The same turns and mirrors carry the whole set onto itself and the rows of a family onto each other. Which other rows belong to the same family as each row named below? List them in the order they appear above.
These 27 rows form 9 families of 3 rows each.
K_426: [ -4  -1  -7   6  -5   0  11 -11  -6 -12  -5   5   5  -6   2  -2   0   4
   1  -2   9  15  13  10   6   3   0]
K_653: [-1 -6  4 -5  3  3 -2 10  8 -6 13  8 -8  1  2  7  5  8  3  0 -7 -2  0  0
 -5 -4 -2]
K_342: [ -7   1 -12   8  -1   6  -4 -15 -11 -10  -5  -4  11  -3  -4  -4   4  -1
  -5  10   1   7  -3   7   9  -2   2]
K_279: [ -9   7 -12   4   0  -1   0 -17  -5  -9   9  -2  10 -13   2  -5   0  -3
   2   6   2   7  -4  -8   8   0   7]
K_966: [-12   1  -9   4  -2  -1  -6 -15   1  -1   3   5  -4 -12   4  -1   8   5
   1  12   3  -4   9   0   6   7   4]
K_793: [ -2  -4  -2   9  -2  -2   4 -22 -12  -6  -8  -3   5  -2   4  -1   6  -3
  -4  13   5   9   9   2   8   2  -2]
K_607: [ -3   3  -1  -9   1  -1  -7   2   7  -3  18  -3   2  -2   1   1  -2   1
   5   0  -9   2  -8 -10  -7  -6  -2]
K_605: [-10   0 -10   7  -1   6   6 -15  -6 -14   3   7  -2  -9   4   0   7   3
  -2   5   4   6   7   4   9   6   5]
K_800: [ -6  12   4   2  11   3   9 -10  -1   5   6 -18   8  -3  -7   0 -11   4
   1  -7  -3  -5  -4 -13   3   2   1]
K_96: [ 4 -9  3 -5 -2 -4  2 11  7 -6  5  8 -1  2  1  5 -1  8  6 -4  0  9  7  7
 -6 -6 -4]
K_884: [ -7   2  -7   6 -11 -10  -1 -16  -7 -16   3   0   1 -11  -2   2   5   0
   3   8   6   9   6   4   4   0   2]
K_209: [ -2  -3   9   0   4  -1  -7   5  12   1  11   4  -5   2   2  -1   1   8
   4   8   0 -15  -5  -5   2  -3  -4]
K_616: [ -6   2   4 -10   1  -9  -9   5   8 -10   8   1  -4  13  -3  -2   2  -3
   9   6   3   6  -2  -1  -4   3  -3]
K_598: [  2   1  11   5   6   3  19   1  -1  -1  -6  -7   5   6  -5   1 -12  10
   2 -12   7   2   7   3   3   1  -7]
K_303: [ -2   4   5   5  12   9   3  -4  -5   6  -7 -19   8   6 -12   4  -8   6
  -4  -3  -6  -6  -3   1   3  -2  -3]
K_160: [  5  -9   7  -5  -5  -4  -8   0   1  -3   5   3  -3   8   5   3   6  -1
   1  11  -5   5   2   0  -8  -8 -11]
K_446: [  5 -13   0  -3   2  -8  -6   4  -1   1  -1   3  -1  -1   5  10 -11   3
   7   0 -12   3   7  -5  -1  -9  -4]
K_860: [ -6  -2 -11   1  -9   0  -1 -17 -12  -7  -7   2   1  -4   9   0 -10  -1
   2  -1  -6  12  11   0   5   2  -8]
K_795: [ -1  -4  -4  -6  -2   5 -14   6   2  -3   5  -2   2   6  -5   4   3   2
   0   5 -12   3  -6   5  -8  -9  -6]
K_150: [-11  12   7   5   3   9   7 -14   0   3   0  -8  -3   3  -1  -7  -6   9
  -2  -1   5 -14   1  -4   8  10  -8]
K_771: [ 3 -2 10 -5 -4 -9 -5  7  6 -7 12 -3 -5  3 -6  8 -2  6  7  0 -3 -2 -3 -1
 -9 -9 -7]
K_458: [ -9  10   9  -3  12  -5   5  -4   3   2  -3 -16  -1  14 -11   0  -7   1
   6  -3   4  -1   5  -5   1  12  -1]
K_85: [-5  6 11  7 12 11 18 -5 -2 -1  0 -9 -1  4 -4  2 -7 10 -3 -9  1 -9  1 -3
  7  6 -3]
K_504: [ -4  10  11   8   2  -2  14 -12  -7  -3  -3 -19   2   1 -12   3 -11   7
   1  -7   6  -5   2  -2   5   4  -6]
K_129: [  3  -2   8   7   4   1   9  -7  -9  -3  -8  -7   6   7   4  -2 -22   3
   2  -7  -3  -2  -2  -7  11  -3 -12]
K_569: [  3   1  16   3   7   3   9  -8  -5   8  -7 -16   0  11  -4   4  -6   4
  -3  -1  -1  -4   6  -4  -1   1 -12]
K_412: [-11   4  -5   3   5 -11   0 -12  -2 -12  -4  -4   3   3  -4  -4   3  -5
   6  11  12   8   5  -1  11  10   8]

Which other rows belong to the same family as K_209? K_966, K_150
Which other rows belong to the same family as K_96? K_426, K_598
Which other rows belong to the same family as K_860? K_446, K_129
Which other rows belong to the same family as K_342? K_303, K_795
Which other rows belong to the same family as K_504? K_884, K_771
Which other rows belong to the same family as K_605? K_653, K_85
Which other rows belong to the same family as K_412? K_616, K_458

The same turns and mirrors carry the whole set onto itself and the rows of a family onto each other. Which other rows belong to the same family as each row named below? List them in the order they appear above.
These 30 rows form 5 families of 6 rows each.
K_261: [ -7  -2 -10  13  10   8   1  -1  12]
K_197: [ 0  2 -5 13 10  5  6 10 12]
K_744: [-4 -7 -6  2 -5  3  1  6  3]
K_917: [ 2  0 -8  7  0  1  0  8  3]
K_400: [-10   0  -2   3  -1  -1   2   8 -11]
K_230: [-10 -12   1   9  21   7  20   1   0]
K_863: [-8  6 -7 14  9  2  9  2 13]
K_167: [-10   6  -8   6   0   0   1   6   4]
K_697: [-11 -12   2   7  14   7   5   4 -16]
K_72: [ -9  -2 -12   4   3   4  -4   3   3]
K_100: [ -5 -13  -3   0   1   1   6   3 -11]
K_583: [ -7  -6   5  17  18   3  18   0 -10]
K_900: [-5 -4 -4  8  4  7  5  7 16]
K_333: [-12  -2   5  18  13   4  17  -3   8]
K_16: [-12   3  -3   6  -4  -2   4   1   5]
K_77: [ -1  -5  -8   2   3  -2   3   5 -12]
K_912: [ -9  -6   4   9   8   1  10   5 -18]
K_723: [-14  -7   9  15  15   3  18  -2  -6]
K_42: [-6 -7 -3 19 19 10  9 -1  8]
K_896: [-8 -6 -1 11 16  9 15  5 14]
K_240: [ -5  -8  -4   3  15  -1  12   4 -16]
K_122: [-7 -6  0 10 25  4 17  6 -7]
K_943: [ -9 -15   0   4  14   3  15   0 -13]
K_49: [-5 -2 -1 14 22  7 14  9  8]
K_913: [-7  0 -1 20 18  4 17 -1  6]
K_868: [-11  -7  -6   1   5   4  -3   5 -11]
K_669: [-11   3  -1  14   4   2   9  -1  14]
K_44: [-15  -7   7   7   6  -1  12   0 -14]
K_693: [-14  -2   1   3  -3  -3   5   1  -9]
K_272: [ -8 -12   3  16  21  10  10   1  -6]

Which other rows belong to the same family as K_261? K_697, K_72, K_42, K_868, K_272
Which other rows belong to the same family as K_912? K_400, K_863, K_167, K_583, K_913
Which other rows belong to the same family as K_943? K_744, K_230, K_100, K_900, K_896

The same turns and mirrors carry the whole set onto itself and the rows of a family onto each other. Which other rows belong to the same family as each row named below? List them in the order they appear above.
These 21 rows form 7 families of 3 rows each.
K_725: [  8   8  -9 -16  -1 -14   0  -3   1  13 -15   7 -10 -23   4   4 -10  -6
   9 -11  -7  19  13  -1  18  -1]
K_56: [  8   5  -8 -23   2  -9   2 -10   4  13 -13   8 -10 -23   8   3 -10  -2
  12 -11  -7  20  16   1  12 -13]
K_354: [  8   1  -3 -15   2  -9   1  -9   6  11 -20   0 -12 -19   5   3 -14 -13
   6  -9 -10  19   9   2  21  -2]
K_257: [  8   5  -4 -20  -5 -12   4 -10   7  15 -10   1 -13 -23   9  -1  -6  -9
   7 -10  -8  17  12  -3  10  -8]
K_145: [  6  16   0  -5  -1  -7   3  -5   2   4 -12   9   3  -8   4  -3 -15   2
  10 -15   2  -8   8   6  -6  -4]
K_919: [ -5  -4  13  -4   4 -15   5 -23   1   4 -25   6   2  -5  -8   4   0  -1
  11   6  -3   0  18   6  17   1]
K_393: [ 14   3  -2 -17  -3  -3   7  -6   7  14 -15   9 -12 -19   6   1  -8  -5
   3 -11  -5  18  10   0  19  -8]
K_438: [-11  -9   9 -21  -3 -15   2 -19   2   7 -23   3   5  -3 -11   1  -1  -1
  14   7  -2   9  17   3  16  -3]
K_546: [-11  -7   8 -13  -2 -11   1 -27   6  12 -28   1   4  -8  -4  -1   0  -2
  11   6  -1   3  22   2  15  -6]
K_734: [ 11   1  -5 -22   4  -6   1  -4  11  10 -16  11 -10 -23  10   7 -10  -2
   9  -6  -5  15  16   4  14 -10]
K_67: [-14  -5   8 -11  -8 -16   1 -18   2   6 -28   4   4 -12  -9  -2   1  -3
   5  11  -2   6  13   7  15   0]
K_313: [  0  17   1  -6  -8  -2   4  -8  -2   2  -8   9   2  -3  -3  -5 -15  -1
  13  -6   7   0  12   8 -10  -4]
K_554: [  1  18  -4  -2  -6  -7  -1  -7   1   7 -13  14   7  -6   5  -4 -12   3
  10  -6   8  -8  12  10  -1  -8]
K_961: [ -3  17   5  -9  -6 -10   0  -3   5   0  -7   8   2  -7   1  -3  -6   0
  16  -3   7   0   9  15  -9  -8]
K_15: [-10  -3  12 -11   1 -12  -3 -27  -3   9 -27   3   3 -10 -13   0   0   0
  10   0  -1   8  15   7  17  -3]
K_766: [  4  20   4   3  -4  -6   1  -5  -2   7  -5   6   5  -9  -1   1 -18  -3
  12   0   6   3   9   7  -3 -10]
K_643: [  1  18   2  -6  -6  -8  -2  -8   1  11  -7   4   9  -3  -2  -4 -14   1
  16  -7   7  -4  15   0  -5  -9]
K_721: [ -8  -8  10 -17   0 -18  -8 -17   2   7 -22   2   5  -8 -13   4  -4   1
  16   6  -1   7  12   7  20  -3]
K_255: [ -1  19   5 -11  -6  -7   1  -6   3   7  -7   9   8  -1   2  -5  -7   0
  12  -5   6  -1  11  10  -5 -16]
K_248: [-15  -6  11  -5  -4 -10   2 -18   5   7 -30  -1   7 -12 -11  -5  -3   0
  11   3   4   4  11   8  11  -4]
K_987: [  9  -2  -4 -12  -2 -13  10 -10   5  10 -12   6 -14 -30   5   2  -7  -1
  10  -7  -3  19   9   0  14  -6]

Which other rows belong to the same family as K_393? K_313, K_15
Which other rows belong to the same family as K_255? K_56, K_438
Which other rows belong to the same family as K_248? K_354, K_145
Which other rows belong to the same family as K_766? K_919, K_987
Which other rows belong to the same family as K_257? K_546, K_643

The same turns and mirrors carry the whole set onto itself and the rows of a family onto each other. Which other rows belong to the same family as each row named below? List them in the order they appear above.
These 32 rows form 4 families of 8 rows each.
K_539: [ 1 -2 15  7  2 -6 13  0  2]
K_280: [-3 -8 -5  0  2  3 -5 -9 -8]
K_349: [-8 -1 -7  9  2  9 -7 -1  3]
K_157: [  7   1   1   7  -6 -12  10  -2  10]
K_475: [-11  -5  -7  -1   5  -6  -6  -4  -2]
K_47: [ -7  -3  -6  -6   2 -14   1   3   8]
K_351: [  4  -9   4   4  -4   6   7 -10  -7]
K_302: [  4  -1   8  10  -2 -11  13  -3   6]
K_907: [  3   6  -6  -3  -3 -14   3  -2   8]
K_213: [ 2 -3 17  2  3  1 10  6  1]
K_674: [ 1 -4  5  9 -3 15  6 -3 -1]
K_76: [10  2 -2  1 -7 -8  6  3 13]
K_423: [ 2  9 -5 -6 -2 -5  0  7 12]
K_355: [ 8  0  7 -7 -3  4  4 11  9]
K_857: [-2 -6 -5  5  0  9 -5 -8 -6]
K_481: [ 2  1 12  7  2  3 10 -6 -6]
K_618: [ 0  6  8 -1  3 12  2  9  4]
K_802: [-4 -4 -6  8  1 12 -6 -5 -1]
K_924: [-9  3 -1  5  1  7  0 10 13]
K_715: [ 4 -2 13 -4  1  5  7 11  4]
K_352: [-7 -8 -6 -1  4 -4 -5 -7 -6]
K_941: [10  2  0 -5 -6 -1  4  8 12]
K_271: [ -2  -7  -3  -6  -1 -14   4  -6  -1]
K_124: [  3   1   6   6   0  -8  11 -11  -5]
K_745: [-12   0  -8   8   4   3  -7   1   5]
K_398: [ 1  8  1 -5  1  6 -1 11 10]
K_212: [  3 -10   0  -2  -3  -6   6 -11  -6]
K_382: [-13  -2  -8   3   5  -4  -7  -1   3]
K_861: [ 1  3 13  4  3 11  7  2 -3]
K_315: [  4   3  -1   2  -2 -15   8  -8   1]
K_305: [-4  0  2 10 -1 15  3  5  8]
K_663: [-10   1  -5  -1   2  -5  -1   9  13]

Which other rows belong to the same family as K_212? K_47, K_351, K_674, K_924, K_271, K_305, K_663
Which other rows belong to the same family as K_76? K_539, K_157, K_302, K_213, K_355, K_715, K_941
Which other rows belong to the same family as K_280? K_349, K_475, K_857, K_802, K_352, K_745, K_382

